The rows of Y fall into 4 groups, and each row is roughly a mix of its group's hidden directions.
Y, 128 rows:
[[ -3  12   1   0  34   4 -35  13 -21   7]
 [-22 -39   0   6  25  13  11  12   5 -13]
 [-20 -43  -1  12  13  16  12   6   7 -14]
 [ 11 -41 -10  13 -15  13 -18   7  19  10]
 [ 18  -8   4 -43   7 -15  -8  -8  17 -17]
 [  6  34  13  -1 -28 -10 -26  14 -11  -2]
 [ 30   1  22  -3 -23   0 -12  28   0 -20]
 [-26   2  10  20  -6  14   0   3 -36  24]
 [-29   0  19  -1   7 -13  12  29  20 -21]
 [ -5  17  -9  -6  30  12 -32   6 -24  13]
 [-14  22  -4 -21   4   9 -21   6 -18  35]
 [-37   2   2   1 -11 -14  -6  34  11 -15]
 [ -6  17  -6   8  42   2 -30   8  -2   7]
 [  9  43   4  -2 -24 -17 -20   2  -1   6]
 [ 36   8  -3 -15  16  14   5 -25 -22   9]
 [-11 -40 -19  10  26   8  17   7  -4   3]
 [-16   2 -19  11  12 -12   7 -28  19  32]
 [-10   7   5  41  -1  22   4   7 -16  25]
 [-10 -34 -13 -10  14 -18  -6 -11  13 -29]
 [  3  -4  29 -46   0   4  -5 -16   3   2]
 [  7 -13   8   3 -42  -2  30 -11  10  -9]
 [  9  30   9 -17  23   3  22 -13 -27   1]
 [ -5 -38 -12  15  20  21  11   3  20  -4]
 [ 25   5  16   2 -26 -11 -18  32 -10 -10]
 [ 17 -26 -20  -5  25  24  23   1  -7  -8]
 [ 23 -10  10  -6 -11  25   5  -8  36 -19]
 [ 30   2  26 -12 -19  -6  -9  26 -13 -14]
 [-19  -5   2 -36 -24 -11  -9 -11   2 -26]
 [ -1   1   9 -33 -32  11  13 -10  10 -24]
 [-33 -12 -10   3  25  -9  14 -23  14  18]
 [-41   0 -10   4   3  -6 -18  18  27  -2]
 [ 12 -25   3   0 -33  19 -28  12   8   9]
 [  3   2   2  33   3  -4  20 -10  11 -39]
 [ -5  20 -13  -9  28  15 -26 -20 -23   1]
 [ 24  -1  24  -9 -19  10  -9  25  -9 -28]
 [-17 -41  -4   7  23   6  15  14   7 -13]
 [ -3  11  -1 -26  -5   8 -24   0  -6  42]
 [ 28   9  -9  -7  20   1  22 -18 -32   5]
 [  2 -21  12   9 -35 -14  32  -2  13   5]
 [ 14  40  10  -9 -27 -12 -13 -15  -1   6]
 [-23   1 -17   2  17 -11  14 -33   4  28]
 [ -8 -18 -13  13 -22  -4  44   1   3  10]
 [ 21 -25   5  12 -10  -9  11   0  40 -13]
 [ -3 -14  10  -8 -40 -11  34   3   8   3]
 [ -3   2  -8  40  -1  15  -2  16 -26  22]
 [-16  29  -6 -11  25 -20  21   6 -17 -15]
 [ -6 -20   6  -1 -21 -21  38   2  22  -4]
 [  2  16 -10  12  34  14 -31   6 -20  -1]
 [-13  -6   0  38  20   4  -6   7 -21  26]
 [  6 -18   6  25 -13 -13  29   9  27 -17]
 [-15 -44   5  10  17  15   3  19  -9  -6]
 [-19   1 -28   5  23 -10  15 -24   8  25]
 [  8 -22   2 -35  10 -10   7 -15  20 -25]
 [-16  22   8   5  17   0  39   2 -23   8]
 [ 22  35  15 -10 -28 -16 -13  -4  -1   3]
 [-20   7 -23   5  12  -9   9 -31   2  31]
 [ 26   2 -14  -3   4  22  -3 -25 -23  26]
 [ 38 -13 -13   7 -11   8   0 -26 -20  14]
 [ -3  19 -10  -9  35  12 -33  -1 -16   2]
 [ -7  19  13  23 -21  26  -6   9 -19  23]
 [ -8  11 -13 -14  25  10 -25  -9 -29  21]
 [  4 -29  -2   2 -30  -9  29   1  12  21]
 [-26  22 -19   0  18  -9   5 -27  14  19]
 [  7  -8   1  -6 -41   1  26 -12  24   3]
 [-39   1  -8   3 -12  -2 -24  25  17   0]
 [-15 -39   5   0  29  21  12   4   4  -7]
 [ -5 -43  -4   2  17  13  22  10  -4 -18]
 [ -4 -42  -7   5  25  14  20   7   9  -8]
 [ 11 -30 -12   2 -10  12 -34   0  26   5]
 [ -2  19  19  -6  32  -5  36  -6  -7  -7]
 [ 27 -22  24  -1 -14   0  -6  32  -7 -15]
 [  4   6 -17 -43  -3  19 -19  -1  -7  19]
 [-15 -40   0   3  26   4  15  17   6 -14]
 [ -9 -43 -12  12  17  14  16  14   0 -13]
 [ 12 -20  -8 -36  16 -22 -10  -5   7 -20]
 [ 34  11 -17 -24  15   2  -9 -16 -24  -2]
 [-18 -22  -4 -30  -6 -16  -2 -15   6 -31]
 [  2 -28   2  -7  20  -7  -6 -16  35 -23]
 [-10 -13  -1  11 -38  11 -31   4  12  14]
 [ 24  -1  25  -4 -21   4 -15  29  -6 -22]
 [  6 -17   2  17 -19  -6  33 -14   6 -30]
 [ 13 -10 -24  -7   9 -19  21  -2  25 -29]
 [  4  -7   1  23 -14  -3  31  -6  14 -36]
 [-16   6   5  28  -6  14 -19  10 -29  25]
 [-14  33  20 -14  24  -2  25   2 -13  -6]
 [-29  -3  18  12 -20 -15   8  28  15 -16]
 [  2 -15   0  -4 -32  -5  39   1  14 -17]
 [ 27  30  17 -12 -24 -10 -15   8 -14  -1]
 [-33  -3   8   4 -17 -12  -8  34  16 -15]
 [ 17  10  -7  12 -31  -5 -11 -34 -17  11]
 [  2 -26  -4 -10 -26 -12  31  -2  22  13]
 [ 21  -5  22  -5 -25   6 -11  26 -19 -22]
 [ 23  36  -2  -2 -31 -13 -12  -7  -9   7]
 [ -4  -8   4 -29  -2 -13   3 -17  32 -29]
 [ -7   5   5  39 -10  26 -14  10 -13  20]
 [ -1 -22  14  37  -3 -18  24  -6 -13 -10]
 [-22  -7  -4  -6   0 -19 -13  32  21 -25]
 [ 21  14   6 -47  -8  -8  10  -2   6  -8]
 [ 42  -6   4  -9 -12  16 -12 -24 -11   9]
 [-10 -41 -16  -2  11 -10 -15  -6   4 -27]
 [  0 -18   6  -5 -28 -14  36  -7  20 -13]
 [  0  10 -13 -30   3  16 -24  -1 -12  33]
 [ -1 -38  -8  11 -21   8 -16  24  15   4]
 [ -8 -38  -7   4  36   9  13  10   9   4]
 [-27 -32   5   3   6  -3 -14 -20  19 -22]
 [  7  -8  -8 -40  -4 -20   4  -8  14 -28]
 [ -4 -20  10   5 -32 -17  29  -1  11  22]
 [ -6 -24  -2  -1  13  -8  -7 -17  36 -27]
 [  5 -18  14  21  -9 -15  27  -6   3 -35]
 [-17  22  -7   6  29  -1  31  -7 -20  12]
 [ 12   4   1 -39  -9 -13   2  -9  26 -25]
 [ -4  -3  -1 -34  10 -31  -5 -13  20 -20]
 [ -1  25 -10  -7  27  19 -30   2 -21  -7]
 [-23 -13  13  11   3 -10  25  35  11 -15]
 [-44  -2   9  13   3  -5   7  21  24  -1]
 [ -2  40  13  -2 -27  -1 -26   2  -6  -7]
 [ 13  -8   5  34 -16   2  21  -1   7 -33]
 [-17  31  19  19  -4   6  -7   2 -11  33]
 [-32  -9 -24   7  24   4  14 -23   6  13]
 [ -4  -6   8  24 -10 -10  33  -7  -2 -35]
 [  9  10 -24  -6  18  17   6 -12 -33  24]
 [  5  42   4  13  -5  -6 -10  15  -9  29]
 [ -6  26  -7  -3  33  13 -30  -4 -19  -4]
 [ -6  13   2  45  -5  19  -2  10  -8  22]
 [  6   8  19 -42 -15  -1  -8 -13  20 -14]
 [ 23 -28   7  10 -37   8 -18  -1   9   4]
 [ 14 -34 -17   6  -5   5 -28  -1  27   1]
 [ -3 -16  -1   6 -27 -10  41  -9  18  -7]]

One row of each group comes first, with its name. Which group is each row after those in?
[-33  -3  -6   1  -1 -18 -13  27  24 -18]	A
[  2  15  15  24   3  22  10   7 -19  35]	G
[ 23  15  20  -4 -30   4 -16  21  -8 -21]	P
[ -6   2   2  -5 -34  -5  36   9  25  -4]	U

[  0 -19  16   9 -33 -18  32  -3  12  -4]	U
[-16 -16  -4  35  16   3 -20   8 -22  18]	G
[-13  26   6   6 -23   6 -14  13 -31  22]	G
[ -6 -20  -8  24  16   6  -9  11 -37  19]	G
[-12 -19  -3  -1  19  10  20 -35  21  13]	P
[ -2 -19  -7   5 -29  -6 -35   7  24  -8]	A
[ -8   7   7  40   4  18  -3   8 -17  29]	G
[ 13  22  -7  11  -7   5  -5  24 -33  26]	G
[  0  -2   4  29  10 -10  19   9  23 -35]	U
[ 22  44   2 -12 -21  -9 -11  -6  -2   0]	P
